One vector is turned by the same rotation once a tick. Each row is the vector after some number of ticks, and that number follows the row.
The counts run from 0 to 436.
[  2.9  14.4   3.9   0.5  14.1  24.4   6.1  23.8  12.1  10.3  -4.6  -8.5
  19.1  -0.7  -1.5  37.4 -11.9   5.5 -28.1  -7.6  -0.9 -19.6   1.4 -10.9
 -29.4  12.9  23.6   3.6  -6.7 -16.8  11.7  -4.7 -21.1   8.7   3.2]	358
[ 14.1  10.3  16.9  26.4 -19.4  -5.9  -2.2 -33.7   0.4  22.3   0.5  10.0
   7.7  -1.8 -10.9  14.4  31.8   8.3   5.9 -11.0  15.0 -20.6  10.3   0.7
   1.2 -27.2  11.6  -1.5   0.7 -12.4 -15.1  28.4   8.7  -0.7   1.1]	285
[ 10.0  -2.9   1.3  13.7   3.5 -20.6   3.4  -7.2   0.6   9.4  -3.1  27.6
  -6.7 -14.9  15.1  15.9  15.9  10.9 -10.1  26.0  34.1   8.6  -9.6 -15.9
   6.4 -26.5 -23.0   8.2  22.5   1.4   2.3  -0.3  21.7   8.5  21.1]	146
[ 24.0   6.9  12.2  13.3  12.0  13.5   1.5 -23.8  -0.7   6.7 -20.6  -2.0
  23.3   8.8 -21.6   2.5  11.4  15.2  38.9  -5.2  -0.3  -6.5  -2.9 -10.1
 -17.5   1.7   4.7  21.5  -9.0 -13.8 -17.0  27.8   4.5  -2.6   1.3]	112
[ -8.1   0.4 -24.3 -25.1  14.8   9.4  26.3  30.9  13.3 -24.9 -19.6 -11.7
   9.3 -10.5   5.2  -0.4 -15.5  20.7 -16.7  -8.6  -8.0   7.2  -3.0  21.9
   9.9 -16.9  11.4   7.8   9.3   8.0  -4.0  -8.8   2.4  -7.1  32.2]	175
[ -3.4   7.1 -16.3   4.1 -15.8  -6.1   8.3  15.1  -7.2  -2.8  -9.2 -13.6
   7.0   2.2   6.9 -10.0  21.9  17.2  -2.0  -2.0  26.6 -24.4   8.6  -7.4
   7.1  -9.6  21.1  39.6  24.0  -4.0  -3.4   7.5   9.1  21.6 -24.8]	191
[  6.8   0.5  -3.6  30.5  -2.1  -1.4  -7.8   8.4  20.4  23.3  -1.1   5.8
   6.9 -16.9   6.2  12.3  15.8   1.1 -13.1   1.3  -8.3 -14.5   2.1  -4.6
  17.1 -39.3   9.3 -15.0  14.8  -9.3 -28.7  13.7 -17.6  -4.3  15.6]	137
[ -0.2   8.7  -5.5 -40.8 -15.6   2.1  -2.7  14.0   3.3  -9.5  16.5 -15.8
  18.2   0.0  -5.2  -4.9 -20.1  -3.2  -8.9 -18.7   8.5  12.5  19.8   7.5
 -27.1 -12.7  19.7   2.5   5.7  10.8  17.8 -17.1 -11.5  18.9  20.8]	349
[ 16.4 -10.5 -11.0  -6.1   5.2  -1.9  26.8 -23.3   1.8  16.1  -4.1  16.5
  -8.4 -23.1 -11.4  19.9  15.2  -0.9  -6.7  19.7  -1.1   1.7 -24.6 -24.5
   1.8 -19.5 -21.5   3.4  -1.7 -12.1  16.6 -28.4  20.8  -0.1  -3.6]	149
[ 11.4  26.5   9.7  -9.3 -19.8  11.5   5.7  11.4 -18.8  -5.3   4.1 -24.7
  -1.1  -4.6  -9.1  23.3  -2.3  13.1   3.7  22.1   8.9  -8.6  10.9   7.5
  -8.6 -12.4  27.8  -5.9  -4.0 -24.8  -5.1   6.4  -1.9 -38.3   5.7]	207
[  2.2   5.7   3.6  34.9  -4.1  -3.4  -9.2   2.3  17.2  26.6   5.4   4.7
  10.9 -16.0   6.6  14.7  18.4   0.6 -21.3  -3.0   1.7 -11.8  -1.2  -0.7
  15.9 -36.0  -0.4 -18.8  13.8  -6.7 -20.1   4.9 -20.4 -11.9  21.8]	138
[-15.8   4.5  -1.0  14.4 -18.5   5.6  -6.6 -17.3  24.5 -16.5 -15.3  27.0
   8.3  -2.2  -3.8 -24.6   4.4  18.1  11.1  -7.6  22.3   9.7  12.4   3.7
  31.7  -4.3  14.3  23.3   3.2  25.0   4.0  10.4  -0.5  18.5   7.6]	99
[ 31.6  10.2 -18.5  24.2  -4.9  35.9   4.8   3.2  -6.2  -4.0   3.2  -2.4
  33.2   5.8  -3.3  -3.3   5.0   7.2  -4.2 -19.0  -9.0  -3.3  10.3  -8.8
   3.2  16.5 -26.1  -1.1  -1.6  -2.4   7.5  -3.6 -33.4   3.8  14.5]	264
[ -3.9  27.9  10.0  -0.9   3.7  13.9 -12.3  18.3 -10.0  -0.9   0.8 -29.0
  16.5 -12.5  14.2  18.4 -10.8  -0.2   5.8   6.8 -10.2   5.5  -8.4  -9.4
 -19.0   2.2  38.5  -9.4   5.1  15.6 -27.5  28.0  15.6   3.6 -14.5]	213
[ -0.4  28.4  14.2  -7.7   3.2  14.0  -9.0  12.9  -8.2  -0.3   5.1 -32.4
  19.8  -9.8   4.4  22.8 -10.7   1.0   0.4   3.8 -17.6   6.1 -12.4 -16.6
 -27.4   4.8  32.7 -12.2   0.4  14.6 -21.6   8.5  10.5   4.1 -17.6]	212
[ -3.4  16.6   7.3   0.5  -5.0  -5.2  14.3 -35.0 -15.8 -37.4 -11.3  10.9
   5.0  -4.1   8.8 -12.4  -3.4  28.7  20.5   9.3  22.6  18.7  -1.5   5.7
  13.4   3.5   6.8   4.5  -6.7  26.4  -3.3  -9.4  18.3  -5.6  -4.1]	246
[ -6.2  12.6 -23.2  14.1  -6.2   8.9  -0.4  30.2 -12.6  -7.1   7.8  -9.9
  14.3 -18.6  12.6   5.4   4.7  -5.8 -17.9  -3.2   8.5   6.2  15.2   1.8
  -1.4 -12.4  16.8  24.6  32.3  -5.9  -3.7  38.1  -3.3  10.2   5.8]	44
[  9.8   5.3  20.3 -31.6 -10.5   1.0  -6.2  -8.1  -9.8   1.5  11.4  -7.8
  15.8  21.8 -18.5   1.1  -8.3  -5.3   3.1  23.8  23.8   8.8  18.8  -9.2
 -31.5  -4.4  20.4   7.6  10.7 -13.0  30.3  -5.0  17.0   2.9   9.8]	202
[ 19.3  -8.6  -9.5  27.4   4.5  20.0   9.3 -27.6  16.6   5.9  -7.2  10.8
  16.5  13.3 -16.3 -10.7  -0.5  11.9  -0.9  -6.7 -10.5   3.9  -7.1 -12.7
  24.2  19.1   8.2  31.6  12.2 -12.5  -8.9  -4.9 -26.3   0.7 -20.3]	413
[-15.0  -5.6  -2.5 -31.1  30.4   3.0  -0.1  -4.2  33.1   9.2 -31.4   3.2
  14.0   4.6 -23.9 -11.5  12.0  -5.9 -11.4   2.7  11.1 -12.7  -6.9  -6.5
  -6.7  -8.3  -2.6  22.1  -5.3   4.9   3.3 -27.7  21.1   8.6  -1.9]	327
[ -5.4  -7.8   5.7 -40.8   1.7   5.2  25.9  -1.5  -1.0  -6.0  -9.6 -22.6
   9.2  13.8  -3.4  -9.5 -15.6   4.5   8.1  -6.5  -6.7  18.4 -10.9  11.8
  -8.2   0.2  34.1  19.5   8.4   4.1  -1.3  -5.5  29.2  -5.1  18.5]	27
[ 11.7  14.1  -3.6  14.6   3.5  32.5 -18.4  10.8  15.7  -4.4  -7.4  11.5
  21.2   2.0  17.4  -4.3 -16.4 -13.9  -3.4   5.1  14.3   7.2   4.6   4.8
 -12.6  34.6 -13.2 -14.1 -12.5  36.2 -10.3 -15.8  -1.9  -0.3   6.4]	86
[ -7.2   7.3  16.1  15.9  -0.9   0.8   6.0 -38.4   0.0 -20.5  -9.1  10.5
  30.7  26.8 -17.9 -14.4  12.8  25.8  -3.8 -16.0  17.7  12.3   9.1 -13.0
  11.4   3.4  -2.5  10.5   7.8  10.0  19.0 -13.4  -1.9  10.3  10.1]	418
[  9.8   4.7  11.5  -6.3  16.9  -1.1  15.1 -36.7 -14.5 -31.2  12.8  -2.2
  17.1 -19.8   3.8   6.6 -21.7 -12.6  -7.9  21.9  -4.2  27.6  -2.3  -2.2
 -22.9   1.9  10.1  -2.3  -7.4   7.5   8.3 -17.6  -4.9  -1.1 -19.6]	72
[ -2.3  11.2 -11.0   5.4 -20.7  -6.2   0.0  10.1 -11.4   6.7  -3.1 -15.1
   7.0  -1.8  -1.4  -9.0  22.2  19.4  -7.2  -5.4  35.2 -18.9  12.3  -7.1
  15.7 -13.8  13.3  37.5  26.4  -3.5   5.1   5.6   6.4  17.5 -19.6]	192
[-13.2   8.8 -26.5 -25.8   4.5   4.2   9.9  31.4  10.9 -16.3 -17.4  -4.3
   4.8  -5.1   5.2  -5.3  -9.0  18.1 -17.9  -8.6   8.9   3.8   3.5  20.7
   7.1 -14.6   7.2   3.4   6.8  14.1  -8.5 -12.2   7.3  -7.0  42.4]	176
[  3.2  11.0 -10.6   2.7  11.2  17.2  -5.6  28.8  -2.0 -10.9   0.0 -20.0
  29.1  -7.3   2.8   9.1   0.5  -5.9 -20.6 -11.5 -10.8   0.0  12.9  -9.5
 -17.6   1.4  25.6  15.7  24.6   3.2  -4.9  32.2   0.9  32.9  -8.8]	42
[ 22.3 -16.5 -21.7  -2.8  21.2  -0.2  19.5  -4.1  22.4 -13.5 -11.4  19.1
   1.1 -22.8  -9.0   9.8  -1.4   0.3 -23.2  12.0 -11.1  -6.1  -7.7   0.2
  12.7 -20.5 -10.8  30.6  18.2  -0.9   7.2 -12.0  -3.2  31.4  -8.3]	320
[ -1.1  -0.7   0.9   7.7  -0.8 -30.2   6.7 -20.2 -21.4   2.3   5.4  -6.4
  27.2 -12.5  19.1 -19.8  21.4  -4.7   9.9   5.9  16.3  10.0  -2.1 -13.9
 -18.8 -37.1  -1.7  -5.6  15.4  -4.4 -25.0  11.0   4.7  -7.0  14.0]	292
[-17.7   4.0 -13.7 -17.3   9.2 -10.8  16.0  -8.8  17.8  -6.3 -21.0  11.1
   5.7 -14.4  -6.9  -8.6  19.6   9.4 -32.2   6.3  28.3 -14.9   4.4  10.8
  18.0 -25.7  -7.8  15.9  -6.0   3.0   8.5 -26.7   1.4  -8.4  11.1]	324
[-13.0   2.5 -35.2 -20.8   5.1  -7.5  -8.0   3.9  27.4  11.6 -14.7  25.3
 -11.3  -6.6  10.0  -7.8  13.3   4.3 -17.2  -1.0  20.6 -16.5   5.9   8.4
  24.2 -21.3   9.1  -3.2   5.3  15.8 -24.8  -8.7  17.3   1.6   7.9]	6
[ 30.1  -9.4   3.7  -3.7   6.4  11.4  19.5   2.5  -0.9  19.6  -9.6 -23.8
   9.0  11.8 -10.3  -3.7  -5.3  -4.9  -3.8  -2.2  20.8  -9.5  -7.5  21.5
 -19.7  12.3  -7.5  32.3  -7.7  -2.0   7.4 -40.3  15.8 -13.0  -5.3]	334
[ 14.3  -6.9  17.3  33.0   4.6  -2.8  19.1 -31.5  -4.1  17.2   6.9  -8.7
  30.0  -7.2 -11.4   7.1  25.8 -15.1  -4.8 -22.7  -6.8  -0.8  -2.6  -3.4
 -27.1 -27.2   6.9  -1.7   3.1  -7.9  -1.4  -4.0   2.6   7.0 -10.3]	288
[ -2.5  -9.2   2.4  17.8   5.6 -26.3  19.9 -23.5 -16.0   0.3   0.1 -12.6
  27.4  -9.4  18.1 -16.1  18.0  -7.8   9.3  -1.0   5.6  11.1  -7.3 -10.3
 -21.7 -39.2  11.0  -2.2  14.2  -9.1 -30.5   6.3   6.7  -5.7   6.5]	291
[ 11.9  -1.9  -6.7 -15.9  11.8   2.1  15.4  -2.0 -10.6  -4.3 -20.4 -25.6
  15.3   7.2 -12.7 -20.0  17.1  24.8   5.0  17.4   0.0  -5.8  -9.8  -7.1
  25.5 -12.4  -2.6  35.0  26.6  -6.6  -7.8   2.7  21.5  -0.6 -11.3]	20
[ 11.5   7.7  -9.4 -19.6 -27.3   5.9  -7.8 -13.4 -15.1  30.1  17.4  -9.2
  11.6 -14.2  13.4 -16.4   9.7   6.9  24.2 -10.9  10.1  25.0   2.3 -12.3
   8.1  -8.4  -5.9 -12.6   1.7   5.4   2.9  24.4  -3.8   3.5  33.7]	123
[ 27.1  -1.4 -16.2  18.7   5.0  37.7 -12.4  19.0  14.1  -7.6 -10.6  14.7
   6.6  -3.0  13.6  -5.0 -20.5  -9.8  15.8  12.4  -6.1   5.5  -7.9  -6.7
  -7.1  35.5  -5.7   7.1  -0.4  24.5 -19.0  -6.1  -1.5  11.2  -2.4]	88
[-14.9  18.2   0.1  15.8  12.3  12.3   8.0  36.2   8.9  -4.8 -19.4  -8.1
  15.5  -2.9  18.2  25.0  -5.4  16.3 -12.2   1.2   8.2 -22.5  -3.9 -15.5
 -23.6   1.1  35.8   9.6   3.0 -11.4  -6.4  12.5  -8.3  10.2   0.1]	360
[ 19.1 -14.2 -19.1  -4.4  29.3   9.9  -3.0  -9.7  33.8  31.6  -8.3  13.4
  -1.7   8.3 -16.7   6.0   5.5 -16.7 -23.4  -2.4   9.5  -8.2   1.3   9.2
   6.2  -0.7   1.5  17.4  11.2  -2.3  -9.4 -14.2  12.2   8.0 -16.1]	10
[  4.1  19.9  -5.3  -7.9   8.3  18.6  -8.3  18.7  -3.9  -3.6   7.7 -19.0
  33.2   0.7   0.5  11.6   1.7  -4.2 -25.8 -21.7 -10.8  -6.9  11.7  -8.1
 -23.5   4.8  20.7   8.2  17.9   9.8  -0.9  16.9  -1.1  36.7  -8.2]	41
[ 41.2   9.9 -15.6 -40.8 -20.6  19.0   3.6   5.0  -6.8   8.8  14.3 -13.8
   0.7   5.6 -28.2  20.5 -12.8  -2.0  -4.4  -7.3  -8.9  -6.0   9.3  14.7
 -18.9  15.5  10.5  11.6   3.6  -6.1  -4.0  -4.0   3.7   1.9   0.3]	33
[  7.8 -16.4  -9.9 -11.2  10.7  -2.8  35.0 -22.6   9.2  14.5 -16.9  11.7
  -9.8 -26.0  -3.0  11.4  13.2   1.5  -5.1  15.9  -9.0   0.1 -27.8 -20.6
   3.4 -21.8  -5.7   3.4  -6.2 -14.7   6.4 -27.6  17.7  -7.4  -2.7]	150
[ 24.7   6.2  -3.5  20.3  33.3  15.0   4.9  -7.1  -9.5 -13.3   5.8  -9.2
  10.5 -13.6   2.2  13.7 -33.1  -6.0   9.4  19.3 -12.9  43.5  -7.3   3.9
  -5.6   6.4   6.0   1.2   8.9   7.5 -10.6   5.6  -2.4 -13.8 -11.3]	390
[ 23.5  -3.8  -7.2 -12.8  -5.3  18.5   3.0  26.6  15.2  -1.7 -10.9  -1.3
   2.3 -15.8  16.7   1.4   1.3  -6.2  12.7  19.8 -25.4 -16.8  -6.3   5.7
   2.7 -23.5   3.9 -31.2   6.6  18.6 -26.9   3.9  28.6   7.0  12.5]	306
[  6.2 -14.4 -12.1  10.0 -14.1  14.8   8.6 -25.2  26.0  -4.3 -12.3  24.4
   6.7  -0.2 -44.5 -11.3  -6.5 -10.3  13.8 -16.7  -1.8  18.8   8.0  -1.8
  -4.4  -2.4  12.8  31.8   0.3  -6.0   9.3 -21.2 -11.5   0.8   5.0]	103
